In the data rows, the value 500 means zero.
Here are some numbered points:
Array([502, 461, 384, 600, 561, 450, 613, 644, 533, 321, 339, 326, 550, 624, 474, 601, 464, 500, 491, 597, 538, 463, 438, 466]) 0
Array([552, 463, 522, 625, 605, 379, 460, 511, 410, 413, 336, 445, 575, 647, 583, 564, 524, 556, 497, 529, 466, 421, 639, 388]) 1
Array([530, 598, 524, 502, 534, 453, 440, 505, 577, 504, 431, 510, 454, 465, 407, 543, 488, 472, 471, 541, 663, 491, 548, 529]) 2
Array([522, 449, 474, 624, 585, 478, 567, 501, 518, 443, 392, 450, 567, 521, 519, 534, 583, 521, 492, 529, 463, 550, 522, 477]) 3
Array([418, 562, 477, 622, 415, 512, 501, 471, 513, 475, 504, 353, 468, 627, 519, 574, 523, 454, 424, 526, 493, 431, 363, 492]) 4
Array([429, 513, 488, 473, 403, 484, 559, 584, 508, 602, 583, 527, 413, 579, 553, 468, 462, 513, 589, 563, 470, 443, 356, 516]) 5
Array([530, 424, 603, 468, 568, 552, 556, 459, 525, 449, 713, 630, 533, 333, 428, 361, 563, 486, 587, 521, 381, 572, 562, 357]) 6
Array([655, 511, 381, 327, 596, 382, 496, 627, 550, 436, 274, 590, 334, 436, 471, 523, 368, 461, 537, 596, 653, 519, 545, 580]) 7
Array([556, 523, 516, 441, 481, 381, 400, 534, 377, 421, 355, 504, 610, 619, 507, 581, 461, 555, 419, 530, 470, 428, 589, 624]) 8
Array([534, 598, 523, 665, 487, 385, 375, 545, 364, 554, 361, 484, 680, 633, 612, 578, 620, 496, 415, 365, 510, 409, 447, 586]) 9
Array([486, 404, 383, 587, 589, 535, 611, 552, 506, 477, 467, 354, 566, 485, 416, 523, 499, 524, 524, 449, 505, 504, 536, 476]) 10
Array([507, 435, 401, 490, 555, 455, 627, 601, 517, 505, 461, 543, 475, 563, 484, 511, 462, 548, 570, 568, 482, 503, 413, 495]) 11
Array([578, 454, 475, 442, 488, 480, 490, 516, 444, 471, 447, 528, 598, 489, 471, 432, 499, 603, 492, 483, 441, 569, 572, 472]) 12
Array([402, 555, 621, 620, 463, 407, 503, 531, 356, 589, 605, 395, 726, 540, 551, 678, 669, 509, 496, 462, 402, 274, 379, 550]) 13
Array([496, 520, 439, 409, 521, 483, 475, 510, 528, 378, 466, 598, 453, 284, 414, 458, 535, 396, 555, 499, 496, 615, 518, 526]) 14
Array([501, 564, 599, 441, 378, 545, 410, 353, 507, 538, 582, 546, 371, 465, 551, 524, 455, 423, 452, 496, 465, 535, 537, 545]) 15
Array([493, 655, 498, 416, 378, 433, 479, 484, 385, 670, 487, 596, 579, 657, 631, 516, 512, 456, 448, 405, 531, 427, 440, 532]) 16
Array([422, 629, 654, 676, 301, 671, 299, 226, 490, 499, 577, 354, 510, 463, 522, 484, 565, 518, 327, 426, 432, 532, 516, 539]) 17
Array([594, 445, 462, 440, 572, 367, 466, 580, 412, 358, 276, 507, 612, 598, 462, 590, 413, 607, 433, 527, 480, 464, 648, 537]) 18
Array([578, 536, 494, 344, 454, 389, 385, 514, 479, 590, 324, 603, 482, 563, 545, 463, 394, 490, 465, 506, 607, 515, 638, 618]) 19
Array([377, 541, 561, 593, 385, 513, 541, 503, 471, 623, 633, 502, 504, 594, 575, 522, 546, 495, 533, 511, 405, 377, 369, 515]) 20
Array([352, 405, 401, 556, 550, 518, 489, 491, 548, 464, 623, 410, 588, 472, 425, 429, 546, 538, 587, 465, 508, 480, 483, 407]) 21
Array([403, 677, 651, 710, 267, 554, 237, 255, 475, 653, 572, 388, 460, 542, 644, 471, 643, 398, 341, 354, 522, 436, 437, 553]) 22
Array([490, 511, 419, 463, 505, 594, 588, 487, 530, 527, 492, 430, 404, 385, 409, 424, 474, 485, 527, 495, 544, 524, 442, 551]) 23
Array([555, 477, 547, 538, 561, 531, 517, 564, 510, 503, 413, 483, 546, 472, 436, 490, 526, 525, 492, 461, 513, 494, 553, 483]) 24
Array([604, 374, 399, 515, 709, 419, 645, 688, 542, 364, 312, 494, 514, 482, 452, 581, 457, 578, 518, 592, 541, 558, 541, 471]) 25
Array([585, 479, 381, 281, 565, 541, 612, 593, 566, 515, 414, 588, 410, 428, 398, 383, 316, 520, 558, 560, 647, 540, 511, 553]) 26
Array([320, 460, 416, 472, 481, 592, 513, 459, 609, 474, 675, 479, 432, 423, 383, 382, 535, 489, 602, 488, 542, 506, 411, 370]) 27
Array([574, 488, 498, 482, 494, 560, 465, 455, 514, 362, 354, 451, 470, 409, 403, 559, 422, 544, 436, 515, 531, 593, 613, 551]) 28
Array([396, 578, 613, 548, 325, 506, 343, 341, 445, 614, 463, 415, 592, 668, 634, 542, 512, 533, 345, 433, 529, 385, 486, 550]) 29
Array([548, 502, 526, 508, 538, 419, 469, 447, 409, 470, 344, 510, 515, 620, 596, 521, 460, 534, 490, 553, 520, 445, 663, 441]) 30
Array([648, 415, 490, 406, 689, 433, 545, 601, 634, 378, 281, 562, 378, 418, 478, 555, 407, 566, 539, 630, 596, 613, 644, 505]) 31
Array([495, 611, 582, 500, 313, 528, 347, 343, 400, 617, 630, 528, 582, 501, 595, 426, 637, 511, 422, 412, 380, 510, 468, 501]) 32
Array([481, 614, 595, 525, 308, 538, 337, 328, 397, 613, 624, 515, 588, 514, 594, 430, 646, 510, 418, 417, 378, 495, 467, 486]) 33
Array([556, 442, 574, 499, 578, 550, 585, 524, 495, 422, 639, 599, 538, 353, 433, 382, 573, 506, 594, 550, 358, 589, 543, 342]) 34
Array([415, 649, 552, 349, 322, 531, 471, 424, 573, 596, 678, 423, 268, 597, 605, 346, 473, 347, 406, 489, 566, 483, 258, 544]) 35
Array([485, 609, 526, 752, 399, 561, 266, 335, 479, 513, 458, 360, 513, 601, 626, 587, 559, 520, 328, 374, 544, 462, 503, 511]) 36
Array([565, 440, 455, 458, 613, 366, 563, 543, 451, 392, 297, 567, 474, 584, 526, 533, 395, 556, 506, 599, 551, 460, 645, 462]) 37
Array([636, 414, 467, 391, 664, 374, 570, 590, 504, 355, 270, 593, 463, 548, 509, 544, 346, 624, 501, 612, 617, 489, 744, 429]) 38
Array([526, 446, 607, 505, 546, 551, 516, 479, 525, 453, 710, 620, 546, 329, 414, 371, 594, 511, 590, 516, 359, 571, 557, 322]) 39
Array([454, 363, 447, 818, 608, 557, 641, 460, 443, 306, 577, 414, 663, 463, 477, 648, 687, 559, 464, 374, 311, 536, 485, 377]) 40
Array([408, 394, 442, 639, 586, 578, 596, 497, 524, 392, 621, 501, 508, 415, 470, 499, 626, 465, 600, 475, 349, 614, 455, 304]) 41
Array([578, 476, 485, 429, 441, 498, 441, 473, 466, 488, 486, 533, 556, 496, 479, 412, 489, 605, 485, 455, 479, 557, 572, 484]) 42
Array([514, 666, 610, 289, 332, 464, 283, 395, 511, 683, 499, 603, 348, 538, 620, 384, 407, 373, 412, 480, 610, 555, 526, 598]) 43
Array([468, 559, 475, 394, 455, 430, 557, 596, 500, 570, 512, 494, 431, 554, 483, 531, 470, 467, 524, 559, 523, 385, 338, 550]) 44
Array([550, 553, 425, 462, 537, 372, 504, 592, 426, 554, 253, 612, 596, 568, 529, 562, 499, 467, 475, 455, 554, 452, 468, 583]) 45
Array([562, 587, 516, 321, 382, 516, 431, 415, 441, 608, 258, 455, 425, 573, 612, 511, 304, 497, 364, 512, 644, 485, 555, 691]) 46
Array([552, 666, 479, 225, 425, 442, 500, 524, 440, 727, 463, 697, 391, 581, 618, 423, 431, 385, 498, 499, 598, 481, 403, 541]) 47
Array([602, 433, 472, 525, 685, 343, 517, 619, 406, 346, 352, 510, 660, 344, 411, 584, 607, 503, 506, 484, 384, 513, 650, 533]) 48
Array([646, 436, 400, 365, 629, 488, 640, 713, 529, 467, 383, 591, 464, 442, 386, 477, 377, 574, 575, 556, 566, 521, 528, 492]) 49
Array([552, 453, 570, 484, 580, 554, 612, 507, 494, 418, 657, 611, 523, 343, 426, 401, 572, 486, 595, 551, 357, 585, 539, 330]) 50
Array([512, 539, 409, 330, 467, 423, 628, 638, 513, 545, 501, 527, 360, 546, 466, 477, 407, 447, 555, 584, 561, 430, 333, 589]) 51
Array([570, 460, 494, 419, 459, 502, 459, 457, 458, 488, 493, 533, 564, 495, 487, 406, 482, 609, 494, 466, 479, 578, 574, 471]) 52
Array([546, 434, 459, 613, 604, 450, 579, 552, 503, 411, 362, 444, 559, 530, 497, 567, 556, 541, 489, 542, 472, 547, 532, 490]) 53
Array([521, 447, 370, 335, 552, 445, 655, 579, 568, 522, 488, 623, 368, 550, 503, 469, 405, 503, 603, 603, 551, 526, 409, 543]) 54
Array([393, 541, 588, 478, 407, 447, 567, 547, 461, 667, 590, 566, 453, 545, 552, 564, 549, 487, 609, 511, 435, 317, 336, 510]) 55
Array([460, 539, 553, 661, 513, 553, 420, 377, 577, 485, 504, 471, 486, 443, 507, 553, 630, 537, 480, 501, 520, 529, 481, 478]) 56
Array([584, 628, 530, 117, 415, 411, 388, 456, 424, 622, 393, 634, 377, 533, 559, 432, 339, 408, 431, 580, 545, 493, 527, 671]) 57
Array([382, 456, 457, 495, 470, 550, 474, 440, 524, 505, 643, 463, 565, 470, 470, 467, 580, 513, 607, 478, 445, 505, 476, 382]) 58
Array([592, 459, 336, 129, 593, 376, 730, 718, 551, 580, 474, 727, 316, 515, 488, 486, 288, 461, 723, 694, 559, 432, 425, 561]) 59
Array([408, 484, 486, 473, 465, 622, 684, 517, 599, 536, 558, 443, 324, 481, 409, 473, 376, 393, 510, 563, 607, 497, 421, 597]) 60
Array([348, 473, 491, 742, 446, 603, 493, 372, 495, 567, 672, 294, 581, 560, 540, 528, 587, 506, 458, 361, 482, 453, 428, 468]) 61
Array([412, 621, 636, 529, 281, 594, 328, 234, 420, 661, 707, 506, 547, 487, 592, 383, 641, 487, 379, 376, 419, 529, 472, 474]) 62
Array([695, 451, 400, 572, 629, 427, 535, 698, 431, 411, 217, 372, 670, 538, 473, 686, 476, 563, 451, 498, 487, 466, 630, 587]) 63
Array([499, 624, 541, 720, 383, 547, 261, 328, 475, 524, 442, 376, 486, 609, 626, 582, 561, 522, 333, 400, 564, 465, 507, 517]) 64
Array([463, 571, 536, 663, 451, 511, 332, 367, 439, 431, 572, 476, 592, 392, 533, 462, 682, 451, 448, 390, 415, 552, 518, 519]) 65
Array([509, 640, 570, 565, 468, 476, 342, 406, 545, 562, 505, 486, 506, 488, 434, 546, 558, 464, 420, 481, 618, 457, 542, 520]) 66
Array([522, 439, 483, 504, 590, 540, 576, 588, 535, 429, 498, 541, 554, 388, 437, 431, 563, 505, 609, 537, 433, 599, 491, 403]) 67
Array([512, 515, 573, 687, 512, 419, 390, 421, 395, 469, 455, 432, 571, 677, 632, 537, 585, 528, 462, 464, 451, 406, 574, 401]) 68
Array([591, 441, 472, 509, 665, 357, 530, 600, 397, 346, 355, 526, 650, 344, 394, 587, 607, 492, 500, 487, 367, 518, 620, 525]) 69
Array([523, 511, 434, 477, 506, 552, 546, 586, 534, 532, 456, 496, 496, 468, 385, 451, 435, 539, 501, 469, 567, 497, 468, 537]) 70
Array([596, 525, 425, 552, 530, 452, 437, 532, 523, 440, 323, 503, 442, 532, 489, 540, 477, 496, 485, 492, 586, 484, 547, 532]) 71
Array([516, 661, 621, 319, 320, 499, 322, 400, 482, 683, 477, 593, 362, 552, 622, 397, 389, 365, 394, 460, 619, 572, 535, 628]) 72
Array([521, 499, 598, 550, 500, 514, 456, 463, 460, 448, 440, 448, 551, 491, 502, 619, 540, 488, 486, 514, 403, 530, 604, 477]) 73
Array([602, 371, 407, 514, 714, 406, 640, 683, 541, 406, 284, 524, 521, 482, 441, 596, 448, 579, 527, 583, 540, 559, 545, 474]) 74
Array([288, 470, 691, 746, 440, 592, 469, 337, 531, 499, 924, 431, 668, 470, 531, 402, 772, 518, 522, 387, 326, 440, 440, 352]) 75
Array([516, 375, 531, 563, 645, 557, 649, 559, 511, 439, 600, 526, 528, 410, 433, 455, 566, 496, 608, 541, 361, 554, 515, 366]) 76
Array([431, 421, 469, 621, 553, 440, 580, 539, 479, 532, 548, 429, 596, 633, 563, 579, 549, 545, 531, 498, 437, 432, 441, 452]) 77
Array([608, 580, 416, 257, 537, 399, 528, 619, 476, 597, 283, 663, 392, 528, 522, 455, 369, 398, 505, 566, 636, 500, 476, 595]) 78
Array([388, 701, 640, 395, 279, 515, 489, 380, 475, 732, 690, 528, 416, 524, 569, 414, 566, 365, 465, 450, 475, 364, 277, 586]) 79
Array([518, 445, 599, 474, 569, 545, 539, 477, 524, 477, 724, 642, 536, 335, 407, 354, 584, 500, 591, 529, 363, 556, 559, 339]) 80
Array([582, 314, 464, 549, 703, 509, 679, 652, 495, 381, 520, 515, 569, 395, 450, 504, 508, 543, 617, 572, 359, 539, 564, 414]) 81
Array([580, 462, 376, 230, 609, 534, 721, 624, 637, 499, 418, 560, 297, 458, 428, 410, 250, 404, 573, 688, 637, 599, 528, 563]) 82
Array([415, 529, 400, 571, 395, 596, 390, 319, 529, 373, 577, 487, 465, 433, 449, 385, 526, 449, 446, 406, 494, 608, 452, 464]) 83
Array([461, 561, 480, 390, 444, 438, 600, 580, 501, 560, 522, 518, 403, 555, 497, 518, 462, 459, 531, 555, 537, 408, 332, 580]) 84
Array([519, 429, 435, 438, 584, 436, 667, 723, 514, 516, 485, 490, 479, 581, 530, 528, 422, 508, 657, 642, 455, 426, 414, 511]) 85
Array([453, 665, 595, 483, 299, 605, 283, 252, 559, 620, 586, 404, 287, 550, 648, 389, 476, 356, 319, 423, 618, 536, 387, 527]) 86
Array([616, 520, 396, 411, 511, 463, 460, 528, 557, 436, 334, 545, 314, 486, 491, 482, 369, 438, 494, 527, 651, 533, 504, 587]) 87
Array([457, 533, 565, 527, 381, 505, 389, 407, 446, 558, 327, 352, 593, 673, 618, 546, 464, 573, 336, 449, 557, 412, 555, 582]) 88
Array([510, 479, 515, 524, 474, 454, 425, 478, 436, 503, 269, 363, 656, 684, 582, 546, 458, 590, 414, 485, 542, 432, 600, 540]) 89
Array([443, 605, 614, 871, 332, 582, 208, 300, 460, 484, 518, 282, 538, 635, 648, 580, 645, 524, 298, 310, 527, 432, 480, 521]) 90
Array([503, 452, 442, 447, 508, 483, 618, 604, 575, 456, 484, 497, 346, 564, 493, 460, 399, 479, 574, 621, 524, 498, 415, 536]) 91
Array([403, 603, 581, 665, 438, 590, 363, 294, 617, 498, 568, 482, 461, 451, 522, 518, 647, 528, 434, 483, 526, 546, 401, 506]) 92
Array([545, 490, 536, 523, 522, 431, 459, 439, 419, 475, 370, 475, 532, 653, 621, 515, 464, 522, 479, 541, 499, 458, 659, 473]) 93
Array([632, 577, 432, 285, 403, 485, 489, 557, 507, 586, 375, 562, 345, 471, 519, 480, 331, 412, 465, 532, 580, 534, 468, 712]) 94
Array([577, 308, 480, 554, 699, 511, 689, 646, 497, 370, 519, 509, 578, 387, 443, 503, 505, 540, 623, 573, 366, 552, 544, 408]) 95
Array([409, 617, 605, 645, 394, 588, 323, 262, 616, 511, 589, 460, 473, 473, 557, 504, 654, 528, 434, 492, 523, 516, 409, 492]) 96
Array([342, 319, 355, 406, 611, 517, 614, 567, 571, 580, 832, 696, 510, 473, 436, 420, 582, 438, 756, 462, 350, 595, 408, 207]) 97
Array([292, 499, 624, 568, 430, 651, 527, 335, 584, 535, 884, 562, 523, 383, 466, 380, 651, 466, 572, 480, 386, 511, 397, 344]) 98
Array([332, 675, 655, 439, 250, 507, 321, 277, 434, 646, 616, 497, 440, 618, 599, 435, 537, 448, 329, 422, 512, 430, 381, 566]) 99
Array([451, 418, 531, 650, 531, 540, 493, 536, 534, 429, 619, 490, 687, 456, 476, 413, 641, 539, 569, 436, 392, 569, 528, 389]) 100
Array([297, 541, 698, 785, 344, 625, 333, 225, 490, 509, 777, 362, 656, 514, 584, 497, 794, 523, 470, 307, 419, 460, 473, 431]) 101
Array([461, 555, 638, 729, 451, 490, 314, 350, 381, 438, 645, 402, 673, 414, 577, 519, 783, 468, 436, 319, 375, 504, 524, 523]) 102
Array([576, 442, 315, 148, 672, 489, 645, 628, 591, 467, 437, 658, 346, 357, 398, 382, 305, 536, 700, 667, 615, 595, 535, 402]) 103
Array([432, 483, 468, 442, 475, 608, 689, 530, 610, 521, 545, 458, 319, 461, 410, 461, 380, 398, 509, 562, 608, 513, 445, 608]) 104
Array([419, 429, 566, 819, 490, 606, 550, 465, 510, 504, 573, 256, 595, 601, 530, 586, 563, 488, 420, 418, 478, 485, 551, 492]) 105
Array([468, 343, 376, 548, 624, 474, 528, 591, 533, 389, 520, 391, 644, 480, 429, 451, 488, 634, 587, 492, 516, 499, 578, 421]) 106
Array([656, 470, 463, 439, 532, 377, 438, 560, 431, 516, 203, 494, 542, 646, 600, 638, 357, 527, 425, 495, 568, 486, 727, 620]) 107
Array([663, 505, 461, 410, 672, 375, 471, 646, 571, 386, 325, 517, 504, 452, 379, 540, 394, 580, 468, 590, 655, 530, 670, 510]) 108
Array([596, 557, 471, 418, 541, 421, 457, 580, 574, 487, 401, 535, 403, 506, 464, 528, 406, 464, 509, 566, 656, 518, 566, 556]) 109
Array([601, 487, 426, 295, 536, 381, 484, 542, 439, 423, 330, 611, 470, 570, 453, 531, 352, 554, 444, 558, 522, 482, 571, 574]) 110
Array([294, 540, 703, 803, 342, 628, 352, 227, 476, 506, 793, 365, 669, 537, 586, 510, 799, 519, 477, 292, 420, 448, 464, 433]) 111
Array([544, 569, 552, 361, 410, 533, 423, 421, 563, 527, 503, 572, 328, 423, 501, 470, 397, 393, 461, 553, 532, 586, 523, 591]) 112
Array([520, 612, 531, 597, 501, 457, 371, 459, 556, 536, 459, 493, 481, 534, 466, 597, 556, 482, 437, 498, 607, 462, 507, 511]) 113
Array([644, 390, 416, 406, 610, 400, 531, 620, 447, 417, 377, 538, 620, 471, 426, 520, 468, 632, 496, 505, 443, 562, 629, 450]) 114
Array([545, 360, 518, 616, 637, 559, 674, 579, 483, 399, 574, 441, 564, 442, 488, 509, 573, 510, 583, 525, 322, 534, 533, 374]) 115
Array([494, 427, 464, 546, 557, 562, 651, 640, 557, 459, 444, 393, 396, 481, 361, 550, 360, 497, 523, 538, 587, 478, 473, 566]) 116
Array([598, 525, 386, 361, 556, 377, 545, 617, 445, 563, 272, 623, 507, 626, 544, 567, 386, 452, 484, 505, 616, 474, 536, 552]) 117
New points follow, each followed by the numbers of its two nearest points above, nearest first.
Array([556, 448, 505, 614, 617, 374, 471, 528, 416, 394, 331, 449, 588, 639, 584, 553, 540, 562, 491, 536, 470, 433, 621, 402]) 1 30
Array([336, 310, 350, 533, 647, 512, 616, 573, 535, 529, 754, 623, 607, 481, 459, 482, 640, 472, 747, 462, 313, 571, 447, 203]) 97 41
Array([547, 488, 473, 476, 474, 587, 493, 431, 545, 383, 380, 461, 456, 393, 392, 516, 389, 536, 435, 522, 529, 616, 597, 549]) 28 70
Array([533, 472, 548, 523, 529, 540, 496, 529, 518, 507, 441, 491, 562, 477, 424, 466, 507, 500, 497, 470, 508, 501, 567, 471]) 24 12
Array([522, 466, 389, 587, 577, 462, 619, 642, 534, 332, 333, 341, 529, 601, 466, 598, 445, 508, 501, 610, 548, 478, 449, 475]) 0 53
Array([554, 539, 433, 508, 516, 381, 495, 590, 417, 552, 265, 587, 637, 613, 546, 579, 509, 478, 466, 447, 552, 461, 502, 590]) 45 117
Array([500, 444, 382, 583, 580, 448, 627, 645, 520, 315, 323, 335, 555, 616, 467, 596, 471, 494, 504, 587, 534, 473, 445, 484]) 0 53
Array([530, 443, 388, 344, 554, 440, 652, 591, 568, 524, 506, 625, 372, 541, 495, 455, 410, 495, 593, 603, 545, 524, 405, 551]) 54 91
Array([558, 538, 550, 706, 461, 480, 400, 540, 403, 476, 398, 296, 721, 584, 591, 632, 611, 570, 386, 397, 477, 423, 516, 632]) 9 89
Array([511, 386, 636, 707, 555, 510, 500, 507, 504, 387, 687, 505, 678, 396, 464, 464, 668, 577, 506, 444, 297, 532, 589, 324]) 100 39
Array([514, 431, 422, 502, 613, 510, 620, 645, 511, 405, 418, 508, 513, 409, 431, 475, 528, 490, 600, 563, 451, 566, 438, 436]) 67 11
Array([521, 544, 562, 518, 419, 392, 332, 513, 377, 446, 379, 453, 649, 629, 557, 596, 506, 554, 398, 501, 449, 426, 586, 656]) 8 89
Array([537, 608, 521, 482, 524, 449, 402, 503, 584, 528, 459, 536, 454, 451, 413, 507, 497, 442, 469, 520, 654, 488, 531, 549]) 2 113
Array([516, 446, 486, 422, 569, 406, 639, 718, 488, 544, 512, 500, 504, 596, 533, 567, 454, 495, 653, 616, 443, 389, 428, 510]) 85 11
Array([517, 480, 458, 474, 526, 563, 545, 573, 542, 526, 458, 518, 502, 465, 389, 431, 447, 558, 522, 475, 566, 508, 479, 513]) 70 24
Array([410, 574, 617, 631, 448, 416, 490, 524, 348, 587, 632, 384, 723, 560, 568, 683, 666, 503, 487, 450, 406, 264, 379, 549]) 13 20
Array([582, 449, 478, 463, 602, 388, 540, 531, 467, 402, 295, 556, 504, 585, 548, 520, 419, 562, 497, 598, 529, 469, 678, 460]) 37 30
Array([347, 420, 678, 752, 497, 583, 506, 382, 537, 466, 859, 438, 666, 464, 519, 437, 742, 560, 514, 412, 344, 450, 482, 344]) 75 98
Array([420, 424, 449, 621, 533, 458, 574, 537, 485, 523, 589, 421, 601, 646, 554, 566, 544, 542, 538, 497, 417, 445, 445, 435]) 77 3
Array([456, 519, 507, 435, 412, 477, 596, 575, 503, 606, 604, 565, 370, 548, 545, 440, 455, 505, 578, 567, 481, 449, 358, 552]) 5 84
Array([486, 482, 394, 514, 503, 518, 460, 481, 534, 338, 469, 520, 479, 392, 393, 449, 515, 459, 516, 499, 506, 617, 497, 490]) 14 67
Array([507, 447, 429, 417, 562, 540, 617, 568, 565, 423, 496, 596, 453, 378, 406, 421, 489, 473, 620, 546, 487, 608, 438, 419]) 67 14
Array([382, 413, 422, 513, 536, 521, 491, 509, 575, 462, 605, 431, 564, 469, 427, 431, 543, 548, 588, 485, 513, 512, 499, 393]) 21 58
Array([446, 525, 550, 388, 468, 398, 588, 650, 425, 655, 585, 580, 464, 530, 534, 576, 545, 447, 665, 522, 419, 323, 350, 567]) 55 44
Array([242, 460, 509, 432, 394, 631, 564, 265, 592, 597, 988, 765, 354, 420, 470, 380, 553, 420, 627, 412, 460, 575, 327, 305]) 98 27
Array([506, 654, 584, 548, 451, 485, 313, 385, 554, 567, 535, 493, 476, 511, 451, 534, 551, 457, 412, 478, 622, 456, 534, 534]) 66 113
Array([468, 583, 624, 623, 379, 631, 349, 284, 484, 478, 536, 400, 497, 471, 526, 539, 522, 525, 372, 460, 453, 534, 557, 538]) 17 96
Array([608, 434, 488, 494, 638, 468, 492, 549, 651, 326, 341, 519, 389, 422, 446, 541, 445, 542, 515, 598, 594, 633, 630, 487]) 31 108
Array([534, 548, 561, 482, 417, 401, 342, 509, 384, 468, 386, 465, 606, 636, 554, 590, 488, 542, 379, 508, 436, 433, 580, 675]) 8 89
Array([529, 546, 533, 342, 420, 533, 432, 425, 563, 501, 503, 573, 328, 419, 486, 473, 367, 401, 478, 566, 522, 589, 546, 581]) 112 15
Array([414, 444, 556, 650, 479, 549, 476, 482, 527, 446, 639, 485, 685, 434, 494, 412, 682, 524, 560, 430, 390, 576, 500, 378]) 100 58
Array([500, 396, 365, 574, 609, 522, 618, 574, 516, 470, 485, 368, 562, 477, 414, 508, 498, 524, 533, 470, 495, 504, 537, 474]) 10 106
Array([455, 346, 409, 593, 614, 486, 553, 573, 499, 417, 545, 402, 683, 489, 437, 481, 542, 640, 580, 463, 478, 495, 591, 430]) 106 10
Array([587, 463, 506, 430, 551, 506, 539, 526, 512, 383, 377, 527, 463, 421, 418, 572, 430, 536, 513, 547, 486, 574, 648, 493]) 28 24
Array([478, 627, 523, 495, 387, 411, 455, 507, 350, 673, 496, 553, 643, 679, 691, 537, 566, 458, 468, 387, 477, 404, 467, 546]) 16 9
Array([518, 433, 429, 448, 600, 420, 685, 754, 482, 505, 485, 506, 468, 575, 501, 546, 432, 503, 657, 645, 464, 428, 418, 506]) 85 11
Array([400, 467, 464, 486, 492, 531, 499, 471, 537, 482, 632, 489, 546, 459, 458, 457, 574, 520, 617, 490, 473, 515, 463, 401]) 58 21
Array([418, 408, 564, 826, 494, 600, 563, 477, 507, 487, 562, 261, 597, 600, 539, 600, 548, 481, 426, 404, 477, 490, 554, 506]) 105 61
Array([469, 619, 652, 397, 334, 554, 368, 335, 537, 604, 650, 585, 315, 460, 578, 490, 460, 375, 443, 508, 478, 539, 488, 531]) 15 112
Array([331, 297, 356, 528, 663, 514, 612, 574, 535, 524, 750, 625, 622, 463, 451, 493, 627, 487, 741, 472, 305, 570, 475, 210]) 97 41
Array([456, 340, 386, 543, 630, 479, 548, 604, 540, 385, 510, 415, 644, 475, 433, 446, 492, 644, 596, 498, 510, 516, 582, 419]) 106 10
Array([321, 323, 364, 518, 630, 530, 612, 560, 545, 557, 778, 635, 595, 482, 461, 470, 637, 452, 742, 461, 316, 572, 441, 209]) 97 41
Array([303, 511, 624, 568, 451, 655, 526, 346, 585, 531, 879, 570, 507, 385, 465, 397, 656, 459, 565, 485, 396, 494, 386, 361]) 98 75
Array([389, 467, 608, 554, 501, 652, 566, 405, 551, 524, 778, 559, 478, 387, 463, 418, 597, 482, 575, 511, 387, 497, 449, 327]) 98 39
Array([424, 518, 397, 596, 388, 585, 372, 337, 515, 363, 574, 486, 460, 444, 426, 402, 529, 460, 446, 407, 495, 606, 467, 484]) 83 65
Array([491, 648, 500, 411, 370, 429, 487, 478, 385, 700, 492, 611, 557, 654, 631, 510, 492, 435, 460, 423, 542, 415, 432, 516]) 16 47
Array([475, 642, 503, 438, 381, 436, 479, 490, 389, 695, 508, 587, 570, 666, 662, 501, 513, 457, 452, 419, 535, 416, 427, 522]) 16 20
Array([318, 460, 419, 476, 474, 569, 489, 450, 612, 485, 678, 468, 484, 447, 390, 393, 534, 496, 583, 490, 549, 502, 413, 372]) 27 58
Array([370, 533, 606, 497, 419, 459, 568, 537, 441, 668, 608, 539, 505, 539, 570, 572, 560, 488, 590, 514, 413, 311, 360, 519]) 55 20
Array([580, 437, 316, 167, 660, 491, 612, 635, 588, 448, 418, 655, 339, 338, 383, 404, 315, 565, 701, 667, 617, 586, 530, 400]) 103 26
Array([435, 595, 499, 461, 373, 518, 515, 448, 558, 535, 607, 396, 303, 590, 574, 447, 465, 367, 409, 513, 565, 471, 300, 541]) 35 4
Array([472, 454, 464, 523, 524, 565, 633, 612, 572, 492, 489, 398, 389, 491, 394, 539, 389, 462, 511, 542, 585, 468, 445, 593]) 116 104
Array([493, 518, 388, 438, 514, 581, 623, 488, 543, 531, 491, 454, 359, 392, 386, 407, 441, 464, 543, 492, 557, 537, 456, 539]) 23 104
Array([518, 418, 464, 509, 601, 522, 573, 608, 521, 430, 500, 513, 583, 397, 429, 440, 558, 510, 607, 530, 416, 602, 512, 388]) 67 76
Array([405, 636, 651, 658, 281, 677, 289, 229, 500, 500, 597, 348, 488, 463, 514, 482, 559, 495, 318, 434, 427, 532, 498, 559]) 17 96
Array([531, 442, 366, 389, 543, 451, 645, 602, 555, 520, 471, 614, 392, 520, 462, 472, 409, 539, 573, 588, 531, 514, 393, 540]) 54 11
Array([350, 483, 477, 764, 440, 623, 517, 345, 492, 585, 679, 299, 576, 559, 541, 529, 597, 495, 454, 364, 477, 468, 420, 470]) 61 105
Array([476, 430, 477, 533, 533, 580, 663, 612, 574, 460, 459, 408, 393, 479, 358, 528, 366, 490, 509, 552, 605, 480, 470, 556]) 116 104
Array([558, 494, 374, 273, 560, 537, 613, 594, 567, 521, 412, 604, 403, 420, 385, 381, 335, 523, 578, 571, 654, 536, 493, 544]) 26 49
Array([379, 585, 575, 498, 319, 517, 366, 310, 479, 636, 473, 462, 526, 659, 634, 531, 483, 503, 350, 446, 558, 388, 464, 548]) 29 88
Array([439, 465, 445, 490, 509, 512, 489, 461, 518, 458, 610, 468, 575, 469, 467, 460, 580, 535, 606, 482, 446, 525, 481, 404]) 58 21
Array([498, 475, 536, 552, 469, 457, 421, 474, 427, 524, 271, 341, 669, 684, 580, 552, 466, 599, 394, 471, 526, 429, 614, 520]) 89 88
Array([439, 603, 529, 460, 378, 608, 449, 405, 519, 653, 601, 606, 431, 459, 486, 420, 454, 523, 477, 430, 584, 474, 418, 567]) 15 112
Array([583, 455, 330, 129, 598, 384, 741, 725, 543, 591, 472, 742, 320, 516, 493, 497, 303, 448, 739, 689, 540, 428, 426, 551]) 59 54
Array([445, 609, 629, 852, 301, 581, 194, 295, 460, 537, 543, 288, 530, 611, 646, 566, 616, 495, 295, 303, 519, 436, 480, 526]) 90 36
